Some points:
[-0.7  1.8  0.4  1.6  0.8  1.1  0.9  0.5  1.5  0.   0.   0.2  0.4  1.7 -0.4 -0.4  0.4 -2.  -0.3 -0.1 -0.9 -0.3  0.7 -0.9]
[ 1.5 -0.8 -1.3 -0.1  1.1  1.   1.   0.1 -2.   1.2 -0.9  1.  -0.7  0.9  1.   1.   0.1  1.5  0.5  0.9  0.5  0.   0.5 -1.3]
[-0.8  0.1  0.5  0.4 -1.8  0.2 -1.8 -2.1  1.  -0.4 -0.8 -0.6  1.4  0.4  1.1  0.5 -0.1  1.8  0.   0.1 -0.1  0.4  0.5 -1.8]
[-0.2 -0.6 -0.5  1.1 -0.7 -0.8  1.1  0.4  0.4 -1.3  0.6  1.6  1.7  0.6 -1.6 -1.   1.4 -0.9  0.1  0.7  2.3 -2.3  1.8  0.3]
[-0.2 -0.3  0.3  0.3  0.3 -1.3  1.  -0.7 -1.   0.2 -1.2 -1.7  1.4 -1.3  0.7 -0.8  0.4  0.8 -0.2 -0.4  0.3 -0.2 -0.6  1.1]
[ 0.3  1.7  1.1  0.5 -1.9  2.2 -0.2 -1.7 -1.4  0.7  0.9 -0.3 -0.6 -1.4 -2.  -1.2 -0.2  0.7 -1.   1.1 -0.1 -1.5 -1.5  0.5]
[ 0.6  1.1 -0.7 -0.3  0.3 -1.5  0.  -0.6  1.5  1.  -0.7 -0.8 -0.9 -0.4 -0.2  1.7  0.8 -1.2 -1.1  0.2  0.4 -0.6 -2.   1. ]
[-0.9 -0.3 -0.4  1.7 -1.   0.3 -1.2 -1.3 -1.7  0.9 -0.3  0.7  1.6  1.5  0.8  0.7  1.4 -0.1  0.4 -1.   0.4  0.5 -0.2 -0.8]
[-1.5 -0.1 -2.5 -0.6 -0.8  1.5  0.6  1.6  0.  -1.4 -1.  -1.5  0.   0.   0.   0.5 -0.6  0.3 -0.6  0.2  2.2 -0.1 -0.6 -1.1]
[-0.8 -1.1 -0.3 -0.1 -1.5 -2.3  0.6 -0.1 -1.6 -0.2  1.  -0.1  0.2 -0.4  1.1 -1.1 -1.4 -1.3 -0.9  0.9 -1.3 -1.9 -0.3  0.3]
[ 2.7 -0.1  0.6  0.4 -0.8  1.   0.6  0.4  0.2  0.6 -1.8 -0.5  0.5 -0.6 -1.1 -0.3 -1.3 -2.   1.4  0.   0.4 -1.3  1.2  0.7]
[-0.6 -1.2  1.8  0.4 -0.4  0.5  1.2  0.1 -0.7 -0.6  0.2  0.3 -0.1 -0.7 -0.4  0.1  1.2 -2.4  1.   1.4 -0.9  1.7 -1.8 -1.1]
[-0.3  0.9  1.   0.2  1.1  1.4  2.1 -0.5 -0.6  0.4  2.1 -0.6 -0.3  0.   0.9 -0.4  0.1 -0.3  0.3  0.6 -0.8 -0.9 -0.8  1.3]
[-1.1 -1.2  1.1  0.4  0.  -0.1 -1.3 -0.5  1.   0.4 -0.2  0.3 -0.7  1.   0.  -1.6  0.1  1.  -0.6 -2.8  0.3 -1.3  0.1  0.4]
[-0.6 -0.1  0.6 -1.5  0.1  0.5 -0.8 -0.2 -0.4 -2.8 -0.7 -1.3  0.   1.2  0.7  0.4 -1.4 -1.4  0.4 -1.2 -0.2  0.7  0.4  1.9]
[ 1.1 -1.4  0.1 -0.2 -1.1  0.   0.9  0.1  2.2  0.6  0.9 -0.3  0.6 -0.7  0.5  2.2 -0.7 -0.3 -0.5  1.4  0.6 -1.2  0.6 -1.3]
[ 0.5 -2.2 -1.4 -0.6  1.4  0.1 -0.1 -0.3  0.9 -1.5  0.5  0.7  1.4  0.2 -2.   0.6 -0.8  0.5  0.2  0.5 -1.6 -0.2 -0.7  1. ]
[-0.4  0.3  2.1 -1.7 -1.1 -0.6 -0.2  0.5 -1.4  0.3 -1.  -0.6  0.3  0.5  0.6 -1.1  0.3 -1.2  0.   0.6  1.1 -1.1  0.1 -0.4]
[-0.9  0.5 -0.1  0.6  1.4 -0.2  2.5 -0.8 -0.1  0.3 -0.4  1.4 -0.9  0.1 -0.5 -0.2 -0.2  0.5 -2.6  0.4 -0.4  0.5  0.8 -0.7]
[ 0.6  0.9 -0.4  0.1  1.6 -0.2 -0.5  0.  -1.1 -0.9  2.  -1.7  0.  -0.3  1.5  0.7  1.6  0.8  0.3  0.9 -0.3 -1.4  1.4 -0.9]
[-0.6 -0.7 -0.3  0.4 -0.2  0.4 -1.6  0.5  0.3  0.8  0.9  0.  -1.5  1.  -0.7  0.8  1.  -0.9  0.   0.6 -0.8  0.1  1.4  0.9]
[-1.9  0.7  0.8 -2.3 -0.8 -0.4  0.9  0.   0.5  0.1  0.1 -0.1  0.7  1.8 -0.8  0.2  0.8  1.5  0.9  1.4  0.2  0.3  0.7  1.6]
[ 1.3  0.6  1.7  1.8  1.2  0.   0.   0.7  1.2  0.6 -1.3  0.1 -0.7  0.7  2.  -1.1 -0.7  0.6 -0.3 -0.3  1.4  0.1 -0.5  2. ]
[ 1.8 -1.3 -0.8  0.1 -2.6  0.3  0.7  1.7 -1.   0.4  1.6  0.6 -0.5  1.9  0.5  0.   0.   0.3 -2.3 -1.  -0.1  2.1 -1.2  0.7]
[ 0.4 -0.7  0.7 -0.3  0.6  0.7  0.4 -0.1  0.2 -1.3 -0.6 -0.5 -0.1  0.3  2.2 -0.5 -0.7  0.2  1.2  1.6 -1.6  0.5 -0.2 -0.2]
[-0.9 -0.5  0.6  0.2  0.2 -0.6  0.7 -0.5  0.8 -0.2 -1.2 -0.1 -1.5 -0.3 -0.8  1.3  1.8  0.3 -0.1 -0.5 -1.7 -1.1 -1.1 -0.9]
[ 0.4  0.2 -0.6  0.4  0.6  0.5 -1.9  1.6 -0.1  0.1  0.1  0.4  0.1  0.5 -0.3  0.3  0.3  1.1  1.2 -0.2 -2.2 -2.1 -0.7  0.7]
[-1.2  0.7  0.1 -0.9  0.6 -0.9 -0.6  0.7 -0.6 -1.3  0.8  0.1 -0.8  0.5 -1.3  0.2 -1.2 -0.6 -0.5 -0.1  0.6  0.1  0.4 -0.9]
[ 0.  -0.7 -1.6  0.   0.2  1.9  0.8 -0.3  1.3 -2.2 -0.3 -0.4 -0.7 -2.3  0.3 -2.2  1.   1.5  0.  -0.1 -0.1  0.3  0.3  0.5]
[-0.1 -0.9 -0.6 -0.4 -0.4 -0.6 -1.2 -0.7  0.2  0.1 -0.1  0.6 -3.8  0.3 -1.6 -1.3 -1.  -0.1  0.4  0.4 -0.9  0.2  1.  -1.1]
[ 1.9 -0.1 -0.3 -0.5  0.6 -1.8  0.  -1.3  1.  -0.8  2.4 -0.7  1.2  1.4 -1.  -1.4  1.6  0.   0.5 -0.6  0.7 -0.1 -2.1  0.3]
[-0.7 -1.  -1.1 -0.5  0.7  0.6 -0.9 -0.6  0.3  0.8  1.8 -1.1  0.3 -0.4  1.3 -0.9 -0.5 -1.8 -1.7 -0.4 -0.5 -0.7  1.4  0.2]
[-0.2 -1.4  0.9  0.  -1.2  0.3  1.   0.4  0.7  0.6  1.1 -0.2  0.4 -1.8 -0.7 -1.6  0.7  0.6  1.6 -1.4 -0.2  0.9  1.7 -0.8]
[ 0.4  1.6  0.5  1.1  0.1  0.4 -0.9 -0.4 -0.7 -1.1  2.   0.6 -0.6 -0.1 -1.  -0.2 -1.4  0.7  0.5  1.6  1.1  1.2  1.3  0.9]
[-0.3 -1.1  0.7 -0.1 -0.6  0.3 -1.1 -0.6  1.9  0.8  0.5  0.5  0.4 -0.9  1.2  0.3 -0.1  0.2 -1.9  2.3 -0.1  0.2  0.7  1. ]
[-0.7 -0.7  0.6  1.5  0.9 -0.7 -1.1  1.8 -0.1  1.  -0.4 -3.1  1.  -1.8 -2.2  1.   0.  -0.2  0.1  0.1  0.8  1.3  0.  -0.1]
[ 1.4  1.1 -0.7 -1.4 -0.5  0.6 -0.8 -2.1  0.1 -1.  -1.5  1.2 -0.1 -0.9 -0.3  0.7  0.  -0.6 -1.2  0.1  1.  -0.4 -0.7  0.6]
[ 0.7  2.1 -1.1  0.4 -1.3  1.1 -1.2  1.2  0.1  0.6  0.9  0.3 -0.1 -1.2  0.6  0.6  0.8 -0.7  1.2 -1.4 -0.7  0.5 -0.5  1. ]
[-1.4  0.6  0.4 -1.3  0.5  0.8 -0.9  3.4  1.4  0.3 -0.1  2.   0.5 -0.7  0.6 -1.4  0.6  0.7 -0.6  0.9 -0.1 -0.5 -1.  -0.3]
[-2.1  0.9  0.1  1.3  0.1  0.5  0.8 -0.2  0.7 -0.6 -0.2 -0.4  0.   1.1 -0.1  1.  -0.3  0.4  0.1 -0.8 -0.6 -0.3  0.5  0.5]
[ 0.6 -0.8  0.8 -0.4 -0.5  1.3  1.3  1.2  0.4 -1.2  0.1 -1.6 -1.3  2.1 -0.3 -0.4  0.7  1.2 -0.4  0.   0.8 -0.7 -0.9 -0.6]
[-1.  -0.7  1.2 -1.7  1.7  0.8 -0.3 -0.3 -0.9  0.3  1.1  2.4 -0.2 -2.1  0.4  1.3  0.5 -0.6  0.2 -1.3  2.4  0.4 -0.1  0.1]
[ 0.  -1.1 -0.5 -2.   0.6  1.   1.5 -0.8 -0.5  2.2 -0.7 -0.3  0.8  0.5 -1.5 -0.1 -0.2  0.   0.3 -1.7 -1.1 -0.2  1.4  1.6]
[ 0.7  0.1  0.9 -0.3  0.1 -1.7  0.5  0.8  0.1  1.1 -0.3  0.2  0.8  0.  -1.1  0.6 -0.6  1.7  0.4  1.1 -0.3  1.7  0.9  1.3]
[ 0.9  2.4 -0.4 -0.8 -0.8 -1.4  0.7  0.4 -0.1 -1.2 -1.   0.7  1.5 -1.2  0.1 -0.7  0.8 -0.6 -1.8 -0.5 -2.1  1.7  1.3 -0.5]
[ 0.3  0.6 -0.7  0.4 -0.2 -1.2  1.1 -0.8  1.1  0.6  0.8  1.6 -0.1  0.1  1.6 -0.3 -1.  -1.3  2.2 -0.3  1.   1.  -0.6 -0.8]
[-0.6 -0.2 -0.6  1.7 -0.7 -1.3  1.4  1.  -0.3 -0.2  0.  -0.1 -0.9 -0.2 -0.3  0.2 -0.5  0.4  0.2  0.1  0.8 -0.9  1.5  1.7]
[-1.3 -0.5 -1.3  0.9 -0.2 -1.7 -0.3  0.  -0.5 -0.5 -0.9  0.6 -1.4 -0.7  0.  -0.9 -0.1  0.8  2.   0.6  0.  -0.3 -0.8  1.2]
[ 2.  -0.8  2.4 -0.1  0.8 -1.1 -0.8  0.8 -1.  -1.6  0.   1.  -0.3  0.5 -0.4  0.5  0.6  0.4 -0.3 -1.  -0.7 -1.5  0.9 -1.1]
[-0.6  1.4 -0.9 -1.7 -1.1 -0.2  1.   0.5  0.7  1.3  0.7  0.3  0.   0.   0.1  0.7 -0.8  1.3  1.5 -0.6 -0.5 -2.1  0.  -0.5]
[ 0.2  0.7  1.3 -0.1  0.  -0.7  0.7  0.2  0.4 -0.3  1.8 -0.7 -0.2 -1.4  0.1  0.6 -2.7  1.2 -0.5 -2.   0.3 -0.2 -0.8 -1.4]
[-0.8 -0.4  0.5  1.   0.   1.   0.3 -0.4  0.8 -0.3  0.3  1.4  2.   0.3 -0.7  0.4 -2.6 -0.2  0.5  0.1 -0.9  0.  -1.7 -0.4]
[ 0.2  0.2 -1.1  0.1  1.9 -0.4 -1.1  0.3 -1.   1.7 -1.1 -0.4  1.7  0.3 -0.7 -2.5 -1.2 -0.3 -0.5  0.7  0.4 -0.1 -0.8 -1.5]
[ 0.8  1.   0.1 -1.5  0.3 -0.1 -0.2 -1.1  1.4  1.3  0.3 -1.4 -0.8  1.2 -0.5 -1.5  0.  -0.9  0.8  0.5  0.4  1.   0.5 -1.4]
There is one direction along which these points spread out most. Take the direction at right angles to it along which they spread out most. Go by this last direction. How far along it is each point below, from 0 to 99? The average is 50, and the first point in the table lies past the average. One standard deviation of the points above along it is 16.
[ 1.1 -1.4  0.1 -0.2 -1.1  0.   0.9  0.1  2.2  0.6  0.9 -0.3  0.6 -0.7  0.5  2.2 -0.7 -0.3 -0.5  1.4  0.6 -1.2  0.6 -1.3] 56
[-1.9  0.7  0.8 -2.3 -0.8 -0.4  0.9  0.   0.5  0.1  0.1 -0.1  0.7  1.8 -0.8  0.2  0.8  1.5  0.9  1.4  0.2  0.3  0.7  1.6] 42
[ 0.8  1.   0.1 -1.5  0.3 -0.1 -0.2 -1.1  1.4  1.3  0.3 -1.4 -0.8  1.2 -0.5 -1.5  0.  -0.9  0.8  0.5  0.4  1.   0.5 -1.4] 42
[ 1.4  1.1 -0.7 -1.4 -0.5  0.6 -0.8 -2.1  0.1 -1.  -1.5  1.2 -0.1 -0.9 -0.3  0.7  0.  -0.6 -1.2  0.1  1.  -0.4 -0.7  0.6] 66
[-0.8  0.1  0.5  0.4 -1.8  0.2 -1.8 -2.1  1.  -0.4 -0.8 -0.6  1.4  0.4  1.1  0.5 -0.1  1.8  0.   0.1 -0.1  0.4  0.5 -1.8] 67
[ 1.8 -1.3 -0.8  0.1 -2.6  0.3  0.7  1.7 -1.   0.4  1.6  0.6 -0.5  1.9  0.5  0.   0.   0.3 -2.3 -1.  -0.1  2.1 -1.2  0.7] 68
[-1.4  0.6  0.4 -1.3  0.5  0.8 -0.9  3.4  1.4  0.3 -0.1  2.   0.5 -0.7  0.6 -1.4  0.6  0.7 -0.6  0.9 -0.1 -0.5 -1.  -0.3] 74
[ 1.9 -0.1 -0.3 -0.5  0.6 -1.8  0.  -1.3  1.  -0.8  2.4 -0.7  1.2  1.4 -1.  -1.4  1.6  0.   0.5 -0.6  0.7 -0.1 -2.1  0.3] 39
[-0.3 -1.1  0.7 -0.1 -0.6  0.3 -1.1 -0.6  1.9  0.8  0.5  0.5  0.4 -0.9  1.2  0.3 -0.1  0.2 -1.9  2.3 -0.1  0.2  0.7  1. ] 63
[-1.3 -0.5 -1.3  0.9 -0.2 -1.7 -0.3  0.  -0.5 -0.5 -0.9  0.6 -1.4 -0.7  0.  -0.9 -0.1  0.8  2.   0.6  0.  -0.3 -0.8  1.2] 42
[-0.3  0.9  1.   0.2  1.1  1.4  2.1 -0.5 -0.6  0.4  2.1 -0.6 -0.3  0.   0.9 -0.4  0.1 -0.3  0.3  0.6 -0.8 -0.9 -0.8  1.3] 66
[-1.5 -0.1 -2.5 -0.6 -0.8  1.5  0.6  1.6  0.  -1.4 -1.  -1.5  0.   0.   0.   0.5 -0.6  0.3 -0.6  0.2  2.2 -0.1 -0.6 -1.1] 68
[-1.  -0.7  1.2 -1.7  1.7  0.8 -0.3 -0.3 -0.9  0.3  1.1  2.4 -0.2 -2.1  0.4  1.3  0.5 -0.6  0.2 -1.3  2.4  0.4 -0.1  0.1] 62
[ 2.  -0.8  2.4 -0.1  0.8 -1.1 -0.8  0.8 -1.  -1.6  0.   1.  -0.3  0.5 -0.4  0.5  0.6  0.4 -0.3 -1.  -0.7 -1.5  0.9 -1.1] 43
[-0.8 -1.1 -0.3 -0.1 -1.5 -2.3  0.6 -0.1 -1.6 -0.2  1.  -0.1  0.2 -0.4  1.1 -1.1 -1.4 -1.3 -0.9  0.9 -1.3 -1.9 -0.3  0.3] 42
[ 1.3  0.6  1.7  1.8  1.2  0.   0.   0.7  1.2  0.6 -1.3  0.1 -0.7  0.7  2.  -1.1 -0.7  0.6 -0.3 -0.3  1.4  0.1 -0.5  2. ] 50
